In the data rows, 128 means zero.
Here are some rows, each followed by its group. Rows of different groups can look alike.
[136 112 105 122 118  67 110 117 101 119 138 139  93 106  93 103  98 111
  95  90  82 116 108 101 131 151 117 120 161 169 101  86 123 120 103 131
 136 143  93 101 129 157 107 153 116 122 126 122 151 143 120 160  95 103
  93 113] 1
[159  96 167 137 118 154 110 117 101 158  94 146 113 157 168 122 119  94
 149 101 168 171 108 101 139 131 118 141 161  97 101 158 177 120 103 165
 111 109 167  78 175 127  89  88 116 151 144 122 159 138 120 133  99 111
 170 113] 2
[169  96 168 130 118 146 110 117 101 163  94 156  93 157 155 112  98  94
 129  90 163 171 108 101 145 148 121 135 161  97 101 136 192 120 103 165
 111 114 164  78 175 147  89  88 116 155 143 122 159 156 120 157  95 103
 169 113] 2
[170 184 122 122 131 101 134 117 101 152 180 179  93 115  93 127  98 183
  95  90  85 130 108 174 164 185 169 120 161 169 134  86 138 120 103 149
 202 197 121 157 135 184 177 163 168 122 126 172 146 179 120 160  95 103
 119 176] 1
[ 81 143 108 134 158 154 174 164 180 100 110  89 165 121 160 163 177 149
 172 162 156  86 189 180 105  97 114 135  92  97 181 161 101 169 176  83
 111 109 132 157  94  99 160 134 117 122 126 122  85 102 163  86 179 193
 124 121] 3
[155 114 136 122 118 120 110 117 101 146 128 151  93 157 107 112  98 111
  95  90 122 153 108 101 146 151 131 120 161 134 101  99 151 120 103 159
 111 134 135 104 158 151 111 130 125 123 126 122 159 148 120 160  95 103
 136 118] 4
[ 83 133 105 122 142 154 145 140 180  99 107  89 165 117 143 148 177 138
 165 162 142  87 164 161 104  97 112 123  92  97 160 161 101 146 176  83
 111 109 124 157  94  99 147 129 116 122 126 122  85 102 141  86 179 171
 117 114] 5
[142 105 142 124 118 146 110 117 101 142 106 134 116 157 139 124 114 101
 130 115 147 153 108 101 135 122 122 127 150  97 101 142 136 120 103 152
 111 109 146 109 147 117 106 105 116 125 126 122 159 120 120 137 108 104
 146 113] 6
[137  96 141 122 118 141 110 117 101 137  94 127 109 157 142 112 109  94
 130 103 149 157 108 101 125 113 112 123 154  97 101 142 141 120 103 154
 111 109 144  79 154 108  89  88 116 124 126 122 159 114 120 124  96 103
 146 113] 2
[129 106 151 145 125 154 110 117 164 140  94 118 165 157 178 147 172 103
 172 162 168 153 144 101 128  97 119 149  93  97 126 161 116 120 142 142
 111 109 162 134 130  99 113  88 116 128 126 122 151 102 120  87 158 166
 161 113] 7
[119 129 146 153 149 154 110 125 180 134 104 109 165 157 178 165 177 129
 172 162 168 137 175 121 128  97 126 156  92  97 159 161 101 147 176 124
 111 109 163 157 101  99 140 110 124 122 126 122 115 102 136  86 179 193
 159 119] 5
[157 138 156 144 134 154 110 117 123 157 135 151 143 157 154 150 138 136
 147 144 162 161 131 104 155 138 146 147 147 123 134 161 141 120 103 159
 111 121 162 151 149 130 140 137 142 137 126 122 159 133 120 152 137 131
 161 135] 6
[ 81  96 111 127 120 154 110 117 180  89  94  89 165 146 178 139 177  94
 172 162 168  98 165 101  77  97 112 130  92  97 133 161 101 129 176  83
 111 109 133 157  94  99  99  88 116 122 126 122  85 102 120  86 179 193
 129 113] 5
[132 187 106 122 172 134 200 190 118 130 180 143 131  89  93 159 114 183
  95 162  99  90 151 180 160 140 168 120  92 169 192 110 101 160 140 101
 185 155 118 157  94 133 177 163 172 122 126 184  85 116 174 160 149 104
 111 188] 8
[ 81 164 105 122 157 148 200 185 180  89 136  89 165  70 106 149 169 173
 140 162 109  86 174 180  97  97 113 120  92 129 187 161 101 168 176  83
 111 109  96 157  94  99 177 163 119 122 126 122  85 102 173  86 179 160
  89 133] 8
[151  96 146 122 118 126 110 117 101 145  94 140  93 157 131 103  98  94
 109  90 141 171 108 101 130 134 112 120 161  97 101 117 169 120 103 165
 111 109 143  78 175 133  89  88 116 133 126 122 159 139 120 149  95 103
 147 113] 2
[155 174 106 122 120  87 131 117 101 138 180 165  93  98  93 115  98 176
  95  90  82 114 108 171 163 180 157 120 161 169 125  86 121 120 103 134
 202 185 106 157 119 184 170 163 156 122 126 162 130 165 120 160  95 103
 104 165] 1
[135  96 145 122 118 148 110 117 101 137  94 122 120 157 154 112 118  94
 142 108 158 162 108 101 120 105 112 127 149  97 101 155 143 120 103 156
 111 109 148  78 158  99  89  88 116 127 126 122 159 108 120 109 100 109
 151 113] 2
[ 83 129 124 148 158 154 142 153 180 108  94  89 165 147 178 170 177 133
 172 162 168 103 199 153 104  97 112 150  92  97 177 161 101 170 176  85
 111 109 148 157  94  99 146 105 116 122 126 122  85 102 159  86 179 193
 142 113] 5
[ 81  96 105 122 118 152 110 117 180  89  94  89 165 109 143 118 176  94
 169 162 136  86 141 101  73  97 112 120  92  97 120 161 101 120 176  83
 111 109 103 157  94  99  94  88 116 122 126 122  85 102 120  86 164 167
  98 113] 5
[ 92 127 121 137 146 154 123 136 180 110  97  89 165 142 170 157 177 130
 172 162 165 106 175 142 109  97 112 139  92  97 162 161 101 150 176  93
 111 109 141 157  94  99 141 112 116 122 126 122  85 102 141  86 179 193
 136 113] 5
[ 81 169 105 122 165 154 200 191 180  89 139  89 165  79 119 158 177 178
 152 162 121  86 183 180 105  97 119 120  92 129 192 161 101 176 176  83
 111 109 107 157  94  99 177 163 125 122 126 122  85 102 180  86 179 173
  98 138] 8
[166  98 179 155 118 154 110 117 125 169  95 153 148 157 178 143 148  94
 172 133 168 171 120 101 151 134 133 160 161  97 103 161 177 120 103 165
 111 109 173  88 175 126  98  88 124 161 156 122 159 138 120 130 129 143
 180 113] 2
[130 128 105 122 118  63 110 117 101 105 167 141  93  70  93 103  98 129
  95  90  82  87 108 113 131 167 120 120 161 169 101  86 107 120 103 113
 189 169  82 117 108 178 120 163 117 122 126 125 126 153 120 160  95 103
  89 125] 1
[152  96 126 122 118  91 110 117 101 138 109 148  93 154  93 103  98  94
  95  90 102 153 108 101 135 155 114 120 161 123 101  86 163 120 103 162
 111 132 120  78 171 159  89 107 116 122 126 122 159 155 120 160  95 103
 123 113] 4
[132 104 105 122 118  63 110 117 101 103 149 141  93  70  93 103  98 103
  95  90  82  95 108 101 124 170 112 120 161 169 101  86 122 120 103 121
 175 166  82  78 124 183  94 163 116 122 126 122 149 160 120 160  95 103
  89 113] 1
[102  96 128 125 118 154 110 117 157 114  94  90 165 157 166 128 162  94
 171 162 163 129 129 101 102  97 112 128  92  97 108 161 101 120 142 117
 111 109 140 120 103  99  92  88 116 122 126 122 125 102 120  86 146 154
 139 113] 7
[164 166 146 136 144 150 111 118 101 159 171 165 112 155 122 150 112 166
 116 130 137 149 125 148 164 160 161 137 161 169 147 127 137 120 103 155
 144 154 151 157 140 156 166 163 159 130 126 138 154 151 120 160 126 104
 149 160] 1
[133 180 105 122 138 110 174 138 101 126 180 141  93  92  93 132  98 183
  95 118  86  97 110 180 150 144 151 120 125 169 151  86 101 120 103 110
 170 151 108 157  94 141 177 163 152 122 126 156  90 125 127 160 108 103
 104 163] 8
[125  97 132 122 118 147 110 117 111 128  94 116 134 157 141 122 125  95
 138 129 146 140 108 101 121  99 112 123 117  97 101 153 114 120 103 135
 111 109 139 114 127  99 101  94 116 122 126 122 150 102 120 111 117 116
 139 113] 6
[123 139 115 122 124 133 110 117 104 123 137 123 123 126 108 130 111 140
 111 134 119 114 116 136 132 113 129 120 105 139 131 127 101 120 103 117
 111 109 124 157  97 106 143 154 127 122 126 122 111 102 120 143 121 103
 120 129] 8
[166 132 171 156 135 154 110 117 133 168 128 158 153 157 173 156 150 128
 164 149 168 171 137 101 160 141 148 159 158 108 132 161 158 120 103 165
 111 120 173 138 167 133 133 123 143 152 140 122 159 140 120 148 143 145
 176 133] 6
[ 81  99 105 122 118 154 110 117 180  89  94  89 165 112 140 127 171 103
 162 162 136  86 145 120  80  97 112 120  92  97 133 161 101 121 176  83
 111 109 110 157  94  99 114  91 116 122 126 122  85 102 120  86 165 162
 105 113] 5
[ 81 145 105 122 122 101 198 144 121  89 132  89 142  70  93 112 106 154
  95 161  82  86 121 180  87  97 112 120  92 145 148 108 101 122 163  83
 111 109  82 157  94  99 157 163 116 122 126 122  85 102 131  92 131 103
  89 117] 8
[ 81 146 105 122 135 129 190 151 154  89 127  89 165  70  93 130 139 154
 117 162  97  86 143 180  95  97 112 120  92 127 159 143 101 138 176  83
 111 109  90 157  94  99 159 163 116 122 126 122  85 102 142  86 156 128
  89 121] 8
[ 93 167 105 122 118  68 193 131 101  89 178 106  93  70  93 103  98 175
  95  96  82  86 108 180 118 112 124 120  92 169 134  86 101 120 103  83
 164 128  82 157  94 112 171 163 128 122 126 146  85 102 120 160  95 103
  89 145] 8
[119  96 140 126 118 154 110 117 131 127  94 106 158 157 166 122 145  94
 162 140 165 149 111 101 112  97 112 131 105  97 101 161 117 120 103 139
 111 109 148  91 133  99  89  88 116 122 126 122 159 102 120  86 126 137
 148 113] 6
[ 81  96 105 122 118 147 110 117 180  89  94  89 165  90 138 110 177  94
 171 162 127  86 143 101  73  97 112 120  92  97 118 161 101 120 176  83
 111 109  88 157  94  99  89  88 116 122 126 122  85 102 120  86 170 173
  89 113] 5
[148 112 105 122 118  68 110 117 101 129 142 151  93 117  93 103  98 109
  95  90  82 128 108 101 139 166 123 120 161 169 101  86 143 120 103 145
 145 155  99  89 147 173 104 153 117 122 126 122 159 160 120 160  95 103
 101 115] 4
[ 81 158 105 122 162 154 200 180 180  91 126  89 165  95 135 159 177 166
 167 162 134  86 186 180 104  97 116 122  92 109 189 161 101 173 176  83
 111 109 116 157  94  99 174 160 121 122 126 122  85 102 173  86 179 184
 108 130] 8
[123 144 105 122 118  97 110 117 101 115 155 128  93  96  93 110  98 147
  95  93  82  98 108 146 133 130 129 120 132 169 117  86 101 120 103 110
 135 130 100 157  94 129 145 163 128 122 126 122 104 116 120 160  95 103
  97 134] 1
[ 81 149 105 126 161 154 200 177 180  89 113  89 165 101 148 161 177 156
 172 162 144  86 192 180  98  97 112 126  92  97 187 161 101 175 176  83
 111 109 120 157  94  99 167 144 116 122 126 122  85 102 172  86 179 193
 111 122] 3
[ 81 103 105 122 121 151 135 127 180  89  94  89 165  88 131 127 177 109
 164 162 125  86 156 146  73  97 112 120  92  97 144 161 101 134 176  83
 111 109  96 157  94  99 121  96 116 122 126 122  85 102 127  86 179 172
  89 113] 3
[ 90 159 113 139 168 154 195 177 180 109 127  89 165 122 158 171 177 165
 172 162 156  90 195 180 117  97 126 140  92 103 192 161 101 178 176  83
 111 109 136 157  94  99 174 153 129 122 126 122  85 102 175  86 179 193
 129 135] 3
[172 147 150 122 118 115 110 117 101 170 173 180  93 157  93 122  98 143
  95  90 116 170 108 101 164 185 161 121 161 169 102  86 184 120 103 165
 173 188 144 121 175 184 139 163 155 141 126 133 159 193 120 160  95 103
 146 151] 4
[164 122 161 142 120 154 110 117 103 162 124 156 123 157 154 141 125 118
 141 123 163 171 114 101 156 145 141 145 161 112 115 152 160 120 103 165
 111 124 164 120 168 140 122 120 135 145 130 122 159 144 120 159 119 117
 165 125] 2
[144 153 105 122 118  63 110 117 101 119 180 157  93  70  93 103  98 154
  95  90  82  95 108 143 148 183 139 120 161 169 101  86 115 120 103 122
 202 189  82 144 114 184 145 163 137 122 126 150 129 168 120 160  95 103
  89 147] 1
[ 81 184 105 122 147  98 200 187 123  89 173  89 140  70  93 126 103 183
  95 162  82  86 136 180 103  97 119 120  92 169 179  94 101 148 176  83
 130 109  82 157  94  99 177 163 127 122 126 148  85 102 164 122 142 103
  89 150] 8
[150  96 134 122 118 113 110 117 101 141 107 144  93 157 107 103  98  94
  95  90 122 157 108 101 136 144 117 120 161 110 101  95 157 120 103 162
 111 121 132  78 166 145  89 103 116 122 126 122 159 144 120 160  95 103
 134 113] 4
[143 128 112 122 118  96 110 117 101 131 146 145  93 123  93 103  98 127
  95  90  91 126 108 101 141 151 130 120 161 167 101  86 126 120 103 138
 133 142 112 127 131 152 125 159 126 122 126 122 151 142 120 160  95 103
 112 126] 1
[ 81 187 105 122 164 115 200 208 143  89 180  89 160  70  93 143 122 183
  95 162  82  86 156 180 115  97 133 120  92 169 192 111 101 168 176  83
 141 109  82 157  94  99 177 163 141 122 126 163  85 102 184 128 161 110
  89 165] 8
[ 81  96 106 122 118 154 110 117 180  89  94  89 165 146 168 118 177  94
 172 162 159 101 133 101  73  97 112 120  92  97 101 161 101 120 176  84
 111 109 124 117  94  99  89  88 116 122 126 122  85 102 120  86 157 171
 121 113] 5
[171  99 176 149 118 154 110 117 102 170 101 159 123 157 175 137 129  94
 156 114 168 171 108 101 154 145 135 153 161  97 101 161 184 120 103 165
 111 114 173  81 175 140  97  88 126 160 151 122 159 150 120 148 114 123
 180 113] 2
[ 87 162 105 122 138 120 195 152 124  92 152  93 143  71  93 131 115 169
  96 162  89  86 132 180 114  97 122 120  92 163 159 118 101 133 152  83
 111 109  93 157  94  99 171 163 126 122 126 124  85 102 140 123 139 103
  89 138] 8
[ 81 141 105 125 154 154 184 166 180  89 106  89 165 106 149 157 177 148
 172 162 145  86 186 180  96  97 112 125  92  97 179 161 101 167 176  83
 111 109 120 157  94  99 159 135 116 122 126 122  85 102 163  86 179 193
 112 116] 3
[169 121 124 122 118  80 110 117 101 148 154 171  93 138  93 103  98 117
  95  90  84 150 108 101 156 185 138 120 161 169 101  86 169 120 103 165
 161 175 116  89 172 184 112 160 131 122 126 122 159 184 120 160  95 103
 119 127] 4
[169 177 131 122 135 118 124 117 101 156 180 175  93 131  93 136  98 178
  95  93 104 138 108 163 164 183 167 120 161 169 138  86 140 120 103 153
 189 183 132 157 139 184 174 163 165 122 126 160 152 171 120 160  95 103
 131 170] 1
[148 116 141 123 118 140 110 117 101 145 121 143 103 157 129 125 104 113
 118 108 140 152 108 101 143 135 130 126 161 116 104 130 139 120 103 154
 111 116 144 119 148 131 116 122 124 125 126 122 159 131 120 156 103 103
 144 117] 2
[ 83  96 113 122 118 154 110 117 157  98  94  89 165 150 157 117 159  94
 167 162 153 112 122 101  85  97 112 120  92  97 101 161 101 120 149  99
 111 109 127 115  94  99  89  88 116 122 126 122 106 102 120  86 141 150
 125 113] 7
[153  96 150 123 118 141 110 117 101 149  99 144  93 157 140 116  99  94
 123  92 149 169 108 101 139 135 121 127 161  97 101 133 160 120 103 165
 111 109 150  78 171 132  90  91 116 135 126 122 159 137 120 150  95 103
 153 113] 2
[148 101 105 122 118  63 110 117 101 128 134 150  93 119  93 103  98  98
  95  90  82 131 108 101 136 166 118 120 161 166 101  86 148 120 103 148
 139 153  97  78 153 174  93 142 116 122 126 122 159 162 120 160  95 103
  99 113] 4
[ 91 115 114 124 128 154 110 117 177 106  94  89 165 136 152 141 171 117
 167 162 150 104 151 121 104  97 112 126  92  97 141 161 101 127 176  94
 111 109 131 157  94  99 126 106 116 122 126 122  85 102 120  86 167 164
 126 113] 5
[167 173 114 122 118  85 113 117 101 147 180 176  93 108  93 114  98 173
  95  90  82 126 108 158 164 185 162 120 161 169 118  86 139 120 103 147
 202 197 111 157 137 184 166 163 160 122 126 164 150 181 120 160  95 103
 110 167] 1
[141 114 115 122 118  98 110 117 101 130 132 141  93 131  93 103  98 113
  95  90  97 131 108 101 136 144 123 120 161 147 101  86 130 120 103 140
 114 132 114 110 136 146 111 141 118 122 126 122 159 138 120 160  95 103
 115 115] 1
[ 99 168 105 122 142 123 193 153 120 102 160 105 138  80  93 135 114 174
  97 159  94  86 133 180 124  97 131 120  92 169 162 117 101 134 142  83
 118 109 101 157  94  99 176 163 134 122 126 132  85 102 142 137 138 103
  94 146] 8
[103 132 119 129 139 154 118 127 175 115 112  98 165 137 149 149 169 135
 163 162 150 109 156 141 117  97 118 131  92  97 152 161 101 137 176 101
 111 109 136 157  94  99 143 128 118 122 126 122  85 102 131  86 170 163
 131 118] 5
[114 112 139 141 131 154 110 117 180 127  94 104 165 157 176 150 177 112
 172 162 168 134 154 101 119  97 115 144  92  97 138 161 101 126 175 123
 111 109 153 157 103  99 122  95 116 122 126 122 120 102 120  86 170 175
 151 113] 7
[109 102 141 144 128 154 110 117 180 125  94  97 165 157 178 150 177 101
 172 162 168 136 157 101 113  97 112 147  92  97 134 161 101 124 176 122
 111 109 156 148 103  99 112  88 116 122 126 122 122 102 120  86 175 187
 154 113] 7
[ 81 178 105 122 145 101 200 186 132  89 164  89 150  70  93 126 110 183
  95 162  82  86 139 180  97  97 114 120  92 169 178 102 101 149 176  83
 115 109  82 157  94  99 177 163 121 122 126 140  85 102 163 109 146 103
  89 144] 8
[118  96 133 122 118 150 110 117 116 124  94 107 141 157 151 116 130  94
 147 128 153 143 108 101 111  97 112 122 111  97 101 161 114 120 103 135
 111 109 140  92 129  99  89  88 116 122 126 122 156 102 120  90 115 121
 140 113] 6
[ 81 187 105 122 159 116 200 201 147  89 176  89 164  70  93 140 125 183
  95 162  82  86 154 180 110  97 127 120  92 169 192 116 101 164 176  83
 127 109  82 157  94  99 177 163 135 122 126 152  85 102 178 117 161 113
  89 157] 8
[119 102 135 130 118 154 110 117 142 128  94 110 165 157 158 134 150 100
 160 156 159 138 127 101 120  97 112 133  92  97 116 161 103 120 122 130
 111 109 146 130 117  99 108  91 116 122 126 122 138 102 120  91 140 143
 144 113] 7
[ 81  96 105 122 118 148 110 117 180  89  94  89 165 101 132 123 168 101
 158 162 128  86 143 123  73  97 112 120  92  97 131 161 101 120 176  83
 111 109 102 157  94  99 112  90 116 122 126 122  85 102 120  86 164 159
  96 113] 5
[171  98 147 122 118 112 110 117 101 157 121 166  93 157 106 103  98  94
  95  90 124 171 108 101 152 171 130 120 161 129 101  86 185 120 103 165
 111 147 141  78 175 175  91 114 122 138 126 122 159 174 120 160  95 103
 145 113] 4
[146  96 134 122 118 120 110 117 101 139 107 140  93 157 113 105  98  94
  97  90 126 153 108 101 134 137 118 120 161 107 101 106 148 120 103 156
 111 115 133  83 158 136  93 105 116 122 126 122 159 136 120 160  95 103
 135 113] 2
[148 161 131 125 138 141 120 119 101 144 164 149 114 138 111 143 109 162
 109 132 126 132 122 154 156 144 151 126 139 169 145 122 115 120 103 137
 133 140 138 157 119 139 163 163 150 122 126 132 131 132 120 160 124 103
 135 152] 8
[104 180 105 126 167 154 200 180 173 114 162 108 165 102 119 162 160 183
 140 162 126  86 171 180 132  97 141 125  92 159 189 161 101 167 176  85
 111 109 124 157  94  99 177 163 145 122 126 136  85 102 171 117 179 153
 116 156] 8
[172  96 186 151 118 154 110 117 101 180  99 170 109 157 178 134 121  94
 154  99 168 171 108 101 160 158 137 156 161  97 101 161 192 120 103 165
 111 124 173  78 175 155  89  88 126 172 163 122 159 166 120 160 102 114
 180 113] 2
Which 3 groups are nearest to each row below, nearest first, going by the average distance to the group's rows?
[146  96 169 153 118 154 110 117 153 154  94 132 165 157 178 146 168  94
 172 158 168 171 135 101 136 106 122 158 129  97 112 161 147 120 112 165
 111 109 173 104 162  99  99  88 116 147 147 122 159 108 120  97 148 164
 177 113] >> 6 7 2
[126 185 114 125 161 148 199 167 137 129 178 131 153 110 107 157 134 183
 119 162 120 102 153 180 148 120 153 125  92 169 179 138 101 152 152 106
 137 126 128 157  94 111 177 163 155 122 126 150  85 102 158 157 156 125
 122 165] >> 8 3 5
[151  96 128 122 118  96 110 117 101 138 106 146  93 157  93 103  98  94
  95  90 107 155 108 101 134 151 113 120 161 116 101  86 162 120 103 163
 111 127 123  78 171 154  89 102 116 122 126 122 159 152 120 160  95 103
 126 113] >> 4 2 6
Which 4 groups are nearest to each row below, nearest first, going by the distance to the group's nearest row?
[150 180 127 125 150 139 157 140 101 145 180 154 113 127 102 149 107 182
 102 137 118 125 129 180 162 151 161 125 136 169 159 115 108 129 103 133
 158 153 135 157 110 147 177 163 161 122 126 152 119 136 135 160 129 103
 131 167] >> 8 1 6 4
Which 3 groups are nearest to each row below, nearest first, going by the distance to the centre of the group?
[ 90  96 127 134 122 154 110 117 180 110  94  89 165 157 178 143 177  94
 172 162 168 120 157 101  98  97 112 138  92  97 131 161 101 123 176 104
 111 109 145 150  94  99 105  88 116 122 126 122  99 102 120  86 177 188
 141 113] >> 7 5 3
Which 3 groups are nearest to each row below, nearest first, going by the distance to the group's nearest row?
[130 115 105 122 118  63 110 117 101 106 153 138  93  72  93 103  98 115
  95  90  82  94 108 101 127 162 114 120 161 169 101  86 113 120 103 118
 170 160  82 100 115 172 108 163 116 122 126 122 137 151 120 160  95 103
  89 114] >> 1 4 2
[172 140 174 141 118 143 110 117 101 180 160 180  93 157 130 136  98 134
 103  90 149 171 108 101 164 185 165 143 161 166 105 106 192 120 103 165
 149 182 169 107 175 184 132 154 158 164 136 122 159 193 120 160  95 103
 172 148] >> 4 1 2
[172 138 176 150 126 154 110 117 101 180 149 180  97 157 150 146 110 133
 130 106 164 171 109 101 164 181 161 153 161 144 118 137 192 120 103 165
 123 160 173 120 175 178 134 143 154 163 141 122 159 181 120 160 109 103
 177 144] >> 2 4 1
[124 157 106 122 132 124 140 124 101 122 158 128 112 108  93 132 100 161
  95 132 105 103 116 168 138 122 137 120 105 169 143 110 101 120 103 110
 125 122 116 157  94 116 161 163 137 122 126 127  95 106 120 160 119 103
 111 144] >> 8 1 2
